In the rows, 128 means zero.
First come named moves, each a turn or a mirror, each shown by rows before and after it. For each pair of rows after them, which moves, in which order, take the first row to the second? The first pair is done for you.
Z_98:
[106 159 134 109 142 150 144 144 132 125 151 162 125 101 137 121 138 150
  92 123  80 103 162 170 145 114 140 148 135 104 144 122 117] -> [102 119 137 108 107 150 162 145 133 137 114 158 131 108 119 107 151 167
 130 125 114 109 153 113 173 140 111 180 117 122 140 127 151]
[ 86 147 132 103 115 152 140 133 130 142 163 143 132 115 134 110 135 147
 111 139  96 116 149 154 138 119 124 139 116  99 142 142 119] -> [ 84 124 134 100  99 149 150 133 136 149 140 138 134 121 127 110 144 157
 129 140 107 121 150 128 149 136 111 150 108 107 144 150 138]
[131 110 147 117 126 128 121 121 123 141 116 147 141 121 155 112 129 167
 139 127 135 124 121  96 124 153 136 156 120 135 161 126 150] -> [136 136 144 114 152 132 102 117 124 132 147 150 136 116 168 116 121 151
 104 122 123 126 131 135 105 136 155 133 134 123 163 114 122]
[ 95 129 110 128 112 142 169 149  95 121 121 105 114 156  68 138 165  82
  93 136  90 116 148 150 170 108 121 130 102  79 107 151 131] -> [ 97 123 110 131 111 146 173 152  94 122 117 105 114 158  63 134 166  85
 101 135  97 116 155 146 177 111 113 130 107  80 108 151 137]
Z_725:
[ 97 147 122 116  79 161 184 141 130 124 130 157 145 124 108 170 170 137
 103 147 146 125 155 167 141  92  84 165  86  94 111 107 174] -> [ 71 162 125  98  65 160 166 102 128 115 167 159 160 132 127 171 153 151
 127 148 165 144 139 159 131 102 100 129  89 116 139 145 176]
[164  86 125 145 147 106  93 138 152 105 105 129 138 119 129 124 119 129
 120 111 159 119 110  98  99 129 123 155 133 147 108 116 145] -> [153 100 128 139 142 106  88 118 154 112 123 128 141 128 137 128 110 130
 129 108 164 130 100  97  95 131 132 130 135 152 119 137 143]
[140 102 107 138 120 107 143 146 120 121  80 113 133 140  94 143 129 115
 137 131 150 132 120  97 134 111  86 157 120 135  91  85 138] -> [115 124 111 123  99 107 126  98 121 117 121 113 148 147 122 141 107 129
 165 132 176 155  99  87 122 123 111 109 120 163 127 138 135]
Z_616:
[152 136 118 142 111 107  94 111 121 115 136 112 119 140 141 153 122 111
 158 117 147 140  90  94 127 140 111 111 143 148 112 126 121] -> [144 166 121 124 132 110  78 112 125 115 169 139 121 126 164 141 118 125
 121 111 122 127 108 130 110 132 137 112 154 136 127 119 104]
[202  86 109 173 161 119 112 120 129 115  96 106 128 158 100 148 128  97
 132  95 112 123 133 126 108 107 108 135 138 106 103  83 147] -> [202  87 117 159 180 115  86 117 143 115 109 139 145 154 145 133 112 134
 114  98 111 119 136 132  98 124 129 153 151 115 133  64 148]
[103 141 130 102 114 137 113 127 141 126 137 158 145 102 155 110 114 165
 109 134 140 131 120 119 122 140 145 142 143 123 143 135 135] -> [101 149 115 112  93 153 150 133 117 127 130 124 123 116 103 133 136 109
 122 132 119 127 139 135 131 108 125 108 129 104  97 158 115]
Pairs:
(2 to 3 moves a pair)
[106 123 153 121 107 121 121 101 139 119 138 158 161 132 165 105 117 187
 157 133 169 151 105 102 128 173 133 139 126 160 171 165 162] -> [107 108 135 142  82 123 157 100 126 129 108 118 141 137 101 129 140 134
 193 135 172 153 111  82 144 154 100 106 113 150 134 182 165] : Z_616 then Z_616
[120 120 112 142 116 127 137 134 140 103 100 111 124 126 134 121 166 134
 149 117 130 138 121 115 107 125 107 150 110 117 109  99 148] -> [133 122 110 148 126 110 127 126 141 101 109 104 122 127 146 130 163 128
 144 121 133 144 114 121  98 122 110 139 120 121 111  86 142] : Z_98 then Z_616
[107 156 119 130 143 160 143 119 103 139 158 125 120 125 117 132 141 121
 108 130 111 121 155 170 122  98 135  84 123 100 129 152 106] -> [132 133 138 125 166 139 119 132 127 133 145 160 140 112 168 108 120 177
  86 136 122 115 142 155 117 136 146 148 131 121 156 100 126] : Z_616 then Z_725 then Z_616
[138  70 124 147 104  93 144 131 149 178  73 128 117 109  95 108 119 140
 133 117 132  90 133 128 138 124 119 143 125 132 150 127 161] -> [134 103 108 143 118 116 142 131 132 181 103 127 103 102  86 125 122 108
 109 115  98  86 154 175 124  90 132 114 125 105 135 129 132] : Z_616 then Z_616 then Z_98
[160 127 124 108 142 120 100 132 151 117 153 188 155  89 195  94 128 175
  86 137 130 111 137 146  98 137 182 190 161 110 161  90 127] -> [ 97 176 102  97  83 160 141  91 106 126 208 154 128  95 121 133 149 109
 135 130 120 131 159 169 108  98 161  79 140  97 137 198 103] : Z_98 then Z_616 then Z_725
[159 121 124 138 122 122 121 104 119 118 118  99 132 136 130 139 111 123
 155 125 156 160  99  98 111 139 120 107 135 144 131 116 143] -> [161 138 120 140 157 133 112 138 123 117 132 132 127 115 140 134 123 127
  93 126 114 134 130 157 102 118 136 132 136 109 129  86 119] : Z_616 then Z_725
[159 141 136 127 184 109  91 147 141 112 144 147 124 117 177 116 113 129
  90 128 108 125 134 169 117 117 147 149 159 112 130  80  94] -> [122 149 128 114 162 136 131 164 126 126 146 158 110 106 143 110 143 131
  89 130  80 108 168 188 144 100 142 153 136  86 122 107 103] : Z_98 then Z_616
[123  82 115 158  36 158 126  87 143 166 132  74 137 160  89 168 116 108
 217 153 170 168  85  49 153 105 122  54 107 154 128 193 120] -> [104  96 145 125  71 152  77  81 180 162 178 165 178 132 194 110  88 215
 160 160 162 157  93  85 135 152 179 119 122 157 212 164 124] : Z_616 then Z_98
[151 163 112 126 166 123 102 118 130 137 166 124 142 137 145 120 110 105
 116  86 150 126 128 140 118 112 140 100 147 122 118 124 120] -> [121 129 122 112 123 123 132 129 140 148 134 147 160 133 136  94 126 159
 150  89 166 120 127  95 157 139 124 154 123 139 136 134 162] : Z_98 then Z_616 then Z_98
[111 119 122  93  87 143 167 108 106  98 162  60 117 185 114 152 103  93
 185 159 154 121  89 120 137 120 122 124 101 145 124 231 139] -> [134 136 114 102 148 157 177 173 108 101 162  97  98 150 106 141 126  88
  92 154  76  76 140 207 130  90 133 179 105  83  99 165 113] : Z_725 then Z_616 then Z_616
[117 126 117 131 108 103 139  71 124 142 129 119 172 133 121 149 135 131
 159 123 141 131 103  81 102 147 120 139 146 158 129 155 153] -> [129 134 119 131 156 109 129 115 134 143 129 158 166 108 141 132 139 152
  90 119  90 101 135 138  99 131 139 186 154 124 126 103 141] : Z_725 then Z_616
[183  55  90 149 117 131 140 114 133  97  75 121 112 152  92 126 133  91
 156 141 160 148 132 116 136 121 137 143 111 126  93 106 112] -> [169  88 101 137 156 141 111 128 146  91 114 173 119 126 132 106 123 119
  96 136 123 130 157 178 117 115 176 170 122 104 120  78  87] : Z_725 then Z_616 then Z_725
[174 127 130 148 165 104  93 127 147 103 124 108 122 131 151 133 107 114
 103 131 137 123 108 133 106 122 149 130 150 134 128  81 119] -> [163  98 125 147 129 109 130 130 134 110  87  85 116 143 106 138 125  96
 143 132 152 129 103  96 131 120 111 139 132 135 106 105 140] : Z_616 then Z_98
[111  53 133 136  79 174 165  91 118 120  72 161 120 156 136 120 185 136
 139 135  90 129 143 142 198 165 108 160 117 108 117 119 135] -> [154 101 120 155 129 159 113  69 115 104 116 132 101 161 162 151 159  75
  97 126  69 136 140 202 132 127 144  93 150  85 100  96  83] : Z_98 then Z_616 then Z_98
[182 114 104 164 177  92  94 161 143 115  73  97 147 136 153 157  89 118
 110 103 144 118 110 104  91 128 151 157 145 159 130  83  84] -> [160  90 100 165 138 100 135 178 135 128  42  92 142 135 110 155 116 124
 145 109 147 113 118  67 128 138 118 178 118 162 111 108 112] : Z_616 then Z_98
[118 105 143 134 189 134 151 146 109 137 162 165 110 102 168 109 164 115
 114 132  90 109 141 157 144 140 157 191 141 149 139  99 152] -> [104  91 153 124 157 118 137 108 115 133 168 155 124 111 184 112 147 137
 161 135 140 131 110 106 142 162 154 167 143 190 161 134 169] : Z_616 then Z_616 then Z_725
[140 150 127 139 147 128 116 116 134 121 156 137 124 140 134 133 116 102
 116 122 128 128 125 143 104 105 133  93 138 131 130 145 115] -> [161 104 126 154 136 117 125 130 139 123 107 120 124 150 122 132 119 108
 133 126 153 126 115 106 119 126 112 131 138 142 123 118 132] : Z_725 then Z_616
[134 144 100 148 129 112 126  92 113 127 146 118 131 160 137 127 119  84
 138 131 150 169  88 131  73 104 137  67 148 127 123 160 105] -> [117 155  99 130 143 122 109  94 120 129 167 146 137 142 163 114 109 116
 116 134 134 157  95 157  67 106 152  78 151 125 145 156  99] : Z_616 then Z_98 then Z_616
[117 120 143 101 121 102 125 118 142 129 130 150 145 109 169 122  99 169
 146 143 159 148 119  82 146 157 128 144 127 164 159 148 154] -> [137 120 146 114 128  92 109 109 145 131 124 131 144 122 173 131  90 148
 148 136 168 151 105  75 129 153 132 132 131 171 151 138 147] : Z_98 then Z_616 then Z_616
[130 105 111 123  95 140 134 122 127 127 104 104 144 144 105 121 117 126
 174 129 168 126 112  78 145 131 106 141 140 151 133 144 156] -> [123 114 122 108 119 132 112 122 143 127 129 135 157 129 155 101 102 166
 146 130 168 119 121  90 130 144 135 164 147 159 162 133 150] : Z_616 then Z_616 then Z_616
[147  93 122 157 122 115 163 167 134 120 105 130 135 126 128 118 148 148
 140 140 144 108 119  75 157 153 120 165 119 132 108  88 137] -> [ 98 162 118 128 135 143 143 130 123 115 200 151 135 109 153 122 136 143
 118 135 112 112 146 151 130 128 166  92 127 114 138 139  98] : Z_725 then Z_616
[133 166 104 141 155 143 114 100 121 129 149 118 110 152 131 148 136  89
 121 133 135 147 120 145 111 118 171  77 156 100  95 149 117] -> [136 166 118 131 162 130  88  98 128 123 155 138 124 148 169 131 126 125
 109 135 149 147 113 148 111 130 186  95 166 114 117 139 116] : Z_616 then Z_616
